Each path below is one point turned by a fixed rotation once a step. After each direction that follows a path, write how fast that rotation turns it, in degrees per step (0 if it stays still).
Each turn is a multiple of 5 degrees from 10 to 175, or 0.
Each row of a path follows its step; steps can be skipped.
path 1
step 0: [ 0.84 -2.34  0.82  1.48  0.14 -0.90  1.13 -1.74 -0.20 -1.48  1.24 -0.84
 -3.25 -0.26 -0.60 -0.14  2.41 -2.62 -1.23  2.54  1.53  1.88 -1.09 -2.66
 -2.91  3.09 -1.24  0.25 -2.38 -1.86 -0.09 -1.29  2.21  2.85 -1.86 -0.30
  1.44  2.13 -1.04 -1.74  0.50 -2.03  1.23  0.58 -0.03  0.78  2.62  1.61
 -1.72 -1.41  0.02 -0.93  1.69  1.45  2.66  2.65 -0.25 -0.52]
step 1: [-0.50  1.15  2.49  0.39  1.27 -2.10 -0.25 -3.32 -0.64 -0.54  2.22  2.30
 -0.76 -2.99  0.24  0.61 -1.43 -1.06 -1.90  1.54  1.74 -2.45 -2.27 -0.83
 -0.92 -1.33  0.36  0.62 -0.29 -1.65 -0.26  0.45  4.71 -1.00 -0.86  1.57
 -0.93 -0.67 -2.54  1.86 -1.36 -1.60  0.76 -0.45 -0.69 -1.81  2.50  2.23
 -0.84 -1.27  0.59  3.03  2.74  2.19  1.11  0.83  0.78 -1.38]
step 2: [-0.58 -2.91  2.46 -0.66  2.41 -1.80  0.00  1.50 -0.22 -0.88 -0.52 -1.71
 -1.96 -1.23  0.13 -1.35  0.55 -2.25 -1.32 -0.57 -0.04 -0.07 -0.01 -1.25
 -0.06  3.16  0.66  0.76  0.53 -3.24  3.10  0.98  3.37  2.74 -2.22  2.33
 -0.55  0.64  1.27 -2.90  1.20 -2.23 -0.48 -1.59 -1.08 -0.29  3.29  0.75
  0.95  0.22  1.63  2.87  3.37  0.39  0.41  0.01 -0.15 -0.33]
step 3: [ 1.98 -0.07 -0.46 -2.88  0.06 -2.92 -0.53 -1.05 -1.17  2.02  1.13 -1.33
 -3.31 -0.19  0.47 -0.16 -3.65 -2.75 -1.49  1.86  2.36 -1.26 -1.01  0.20
 -1.30  0.82 -2.87 -0.29 -0.11 -0.81  0.33 -1.14  0.42  1.46 -0.88  4.21
 -0.52 -1.00 -1.38  1.59 -0.65 -2.52  1.70 -0.38 -2.92  0.42  0.36 -0.38
 -0.46  0.80 -0.53  1.61  3.76  2.96 -0.11 -1.11  0.43 -1.29]
step 5: [ 0.75  1.32  0.07 -0.70  1.43 -2.70  1.45  0.74 -0.70  0.16 -2.88 -0.93
  0.33 -0.80 -1.05  0.73 -1.71 -2.07  1.15  0.13  0.95 -0.49 -0.70 -1.27
 -3.08  2.93 -0.30  0.19 -2.74  0.75 -0.63 -4.15  1.12  1.61  2.77  2.53
 -0.89  0.47  0.72  1.44  0.17  1.22  0.80 -1.58 -1.92 -0.74  1.50  0.85
  2.02  1.13  1.21  2.15  3.01  3.75  2.09  0.18 -1.67 -2.43]
step 6: [ 0.52  0.02  3.85 -1.93  0.36 -1.60  1.31 -1.50 -1.55 -0.53  0.60 -0.12
 -1.57 -2.25 -5.00 -0.16 -1.23  0.28  1.52  2.32  0.02  1.96  0.66 -1.52
  0.45  3.31 -0.36  1.50 -1.60 -1.40 -1.02 -0.24  0.42  2.96 -3.45  1.34
 -0.33 -0.37 -0.24  1.80 -1.25  1.57  1.54 -1.84 -2.47 -1.22  0.61  0.48
  0.11 -0.96 -0.67 -1.29  1.09  0.08 -0.69  1.97 -1.28 -3.47]
step 7: [-1.15 -0.32 -1.00  0.42 -0.40 -1.60 -0.88  0.96  0.98  1.49 -0.82  0.27
  0.34 -2.59 -0.83 -1.80 -1.19 -1.28 -2.04  1.36  1.16  1.53 -0.12 -1.09
 -1.40  2.12  0.33  2.03 -1.52 -0.67  1.62 -2.24  3.21  0.30 -1.14  2.64
  0.21  2.13 -2.07  4.88  1.06 -0.28 -0.18  0.00 -0.42 -1.13  2.71  2.67
  0.41  1.24 -0.15  0.23 -0.49  1.01  2.62  2.76 -3.83 -2.41]
step 8: [ 0.91  0.31  1.34 -1.48  0.34  0.19  0.75 -2.30  1.82 -1.73  0.32  0.31
 -2.61 -3.02 -1.02 -1.18 -0.57 -1.35  1.64 -1.06  0.70 -2.84 -0.73 -0.91
 -1.38  2.17  0.14  2.08  0.32 -1.24  1.16 -0.83  0.90  0.20 -2.71  4.12
  0.12 -0.85  0.91 -0.08 -0.17  1.83  1.38 -1.13 -1.80  2.55  1.61  3.25
 -1.77 -1.54  3.00  0.86  0.18 -0.10 -0.70  3.65 -2.29 -2.42]
step 9: [ 0.53 -0.19  2.29 -0.42  0.34 -1.95 -1.91 -2.26  0.92  0.59  0.87  2.17
  1.63 -0.56  1.25 -2.91 -1.20  0.58  0.27  1.17  2.00  1.08  0.87 -0.74
  0.76  2.97 -2.65  0.53  1.31 -0.97  1.90 -1.73  2.28  0.19 -1.15  4.98
 -0.78 -0.15  2.09  1.30  0.35 -2.78  1.09  1.14 -0.05 -0.13  1.64  0.66
  1.04 -0.41  0.61 -0.96  3.25 -0.81  3.10 -0.44 -3.44 -2.01]
step 10: [-0.59 -2.81 -0.27 -1.99 -1.37 -3.01  3.60 -1.98  1.62 -0.34 -0.31 -0.86
 -0.14 -0.59  0.05  1.06 -1.22 -1.79  0.59  0.95 -1.15 -0.91 -0.75  1.05
  1.91  1.18 -2.09  2.55 -0.22 -2.42  0.90 -2.66  0.21 -0.31 -1.52  3.39
  0.08 -1.46 -0.34  1.36  3.07 -0.30  0.29  0.11 -1.51  0.83 -0.50  3.23
  0.03 -2.49 -0.24  2.79  3.25 -0.71 -0.11  1.62 -2.67  1.23]
step 11: [ 0.08 -1.96  0.33  0.69 -1.83 -1.23  1.74 -4.34  3.20 -1.50  0.18 -1.56
  1.15  1.25  0.41 -2.34 -1.05 -0.37 -1.04 -1.39  1.06 -0.17 -0.03 -1.41
 -2.10  2.99 -1.35  0.05 -1.64 -1.50 -2.94 -2.04  1.26  2.01 -1.01  2.24
 -0.35  0.79  1.60 -0.30 -1.11 -3.54  1.02  1.23 -2.49 -2.06 -0.54  0.93
  1.43 -1.48  0.84  0.14  0.89  2.31 -0.04 -0.80 -3.00 -2.11]
[-0.40  0.09 -1.02 -0.82 -0.36  1.28  0.33  0.23 -0.19  0.77  0.41 -0.51
  0.47 -0.32  0.52 -0.29 -0.27 -0.53  0.01  0.00  0.29  0.10  0.41  0.14
  0.24 -0.16 -0.02  0.32 -0.47 -0.49 -0.19 -0.14  0.65  0.38 -1.30 -0.06
  0.33  0.32 -0.08 -0.17  0.02 -0.17  0.07 -0.17 -0.03 -0.44  0.01 -0.63
 -0.25  0.59  0.46  0.14 -0.48  0.38 -1.10 -0.32 -0.43 -0.21] : 85
[ 0.76 -0.49  0.22 -0.20  0.64  0.31 -0.70  0.44 -0.09 -0.47  0.05 -0.23
  0.06 -0.79  0.23  0.00 -0.36  0.76 -1.11  0.17  0.05 -0.38 -0.73 -0.11
 -0.14 -0.75  0.38 -0.08  0.44 -0.08  0.74  0.69  0.19 -0.09 -0.37  0.17
  0.38  0.61 -0.14  0.04 -0.41 -0.18  0.13 -0.55 -0.49  0.05  0.96 -0.14
 -0.12  0.02 -0.15  0.22 -1.09 -0.48  0.14  0.83 -0.13 -0.50] : 60
[-0.17  0.57 -0.85 -0.15  0.05 -0.97  0.09 -0.75 -0.13  0.47 -0.07  0.52
  0.05  0.02 -0.78 -0.22  0.08 -0.12  0.44  0.22  0.76  0.25  0.02 -0.60
  0.26 -0.76  1.39  0.03 -0.26  0.06  1.04 -0.37 -0.80  0.40 -0.04  0.07
  0.02  0.38  0.46 -0.43  0.09  0.59 -0.40  0.32  0.30 -0.18  0.42 -0.19
 -0.67 -0.15 -0.11 -0.37 -0.37 -0.07  0.02  0.26 -0.55 -0.44] : 40
[ 0.28 -0.65 -0.22  0.07 -0.11  0.38  0.17 -0.24 -0.36 -0.82 -0.26 -0.27
  1.00  0.76 -0.16  0.96 -0.44  0.48 -0.15  0.53 -0.09  0.25 -0.24  0.22
 -0.37  0.20  0.88  0.11 -0.71 -0.15 -0.56 -1.23 -0.07  0.25  0.20 -0.05
  0.45  0.32  0.21  0.18 -0.41  0.67  0.21 -0.13 -1.17 -0.10 -0.16 -0.69
  0.18 -0.36 -0.67 -0.14  0.09 -0.13  0.11 -0.54 -0.03  0.26] : 55
[-0.21  0.26 -0.71  0.53  0.01  0.39  0.21 -0.13 -0.96 -0.56 -0.41  1.15
 -0.34  0.14  0.40  0.03 -0.34  0.02 -0.26  0.26  0.49  0.04 -0.02 -0.20
  0.84  0.91  0.28 -0.67  1.09 -0.27 -0.27 -0.53 -0.10  0.12 -0.79 -0.07
  0.06  0.07 -0.07  0.25  0.24  0.26  0.71 -0.45  0.12 -0.06  0.21  0.89
  0.30  0.02  0.60 -0.42 -0.61  0.27  0.38  0.31  0.38  0.62] : 45
[-0.53 -0.60  0.05 -0.42 -0.31  0.62  0.28 -0.35 -0.15 -0.33 -1.10  0.24
 -0.10 -0.85 -0.49  0.14 -0.21 -0.52 -0.44  0.89  0.09 -0.10 -0.33  0.65
 -0.74 -0.96 -0.23 -0.28  0.03 -0.32  0.23  0.22 -0.71 -0.86 -0.27  0.17
 -0.78 -1.11  0.16  0.27 -0.17  0.88  0.33 -0.09  0.54 -0.22  0.11 -0.14
 -0.11 -0.11  0.21  0.09  0.45  0.16 -0.32 -0.16 -0.08  0.20] : 170
[-0.04  0.53 -0.99  0.00  0.69 -0.36  0.66  0.68  0.57 -0.80 -0.72 -0.01
 -0.11  0.07  0.56  0.06  0.36  0.10 -0.23 -0.73 -0.50  0.15  0.24 -0.01
 -1.36  0.44 -0.04 -0.02 -0.25 -0.49  0.61  0.40 -0.49 -0.20 -0.20  0.38
  0.26  0.27 -0.21 -0.78  1.02  0.63 -0.16 -0.05 -0.68 -0.19 -0.27  0.44
  0.21 -0.21  0.22  0.38 -0.08  0.35 -0.34 -0.15  0.05 -0.16] : 130
[-0.17 -0.03  0.28  0.03 -0.45  0.38  0.31  0.49 -0.31  0.59  0.52 -1.10
 -0.11  0.07 -0.35  0.47 -0.31  0.32  0.59 -0.04 -0.87 -0.62  0.55 -0.26
  0.42 -0.02  0.41 -0.19 -0.10 -0.46  0.11  0.22 -0.37 -0.13 -0.75  0.55
  0.21  0.03 -0.03 -0.42 -0.08  0.67 -0.06 -0.62  0.42  0.01 -0.04  0.44
 -0.43 -1.67  0.06  0.03  0.35 -0.15  0.39  0.63  0.80  0.09] : 170
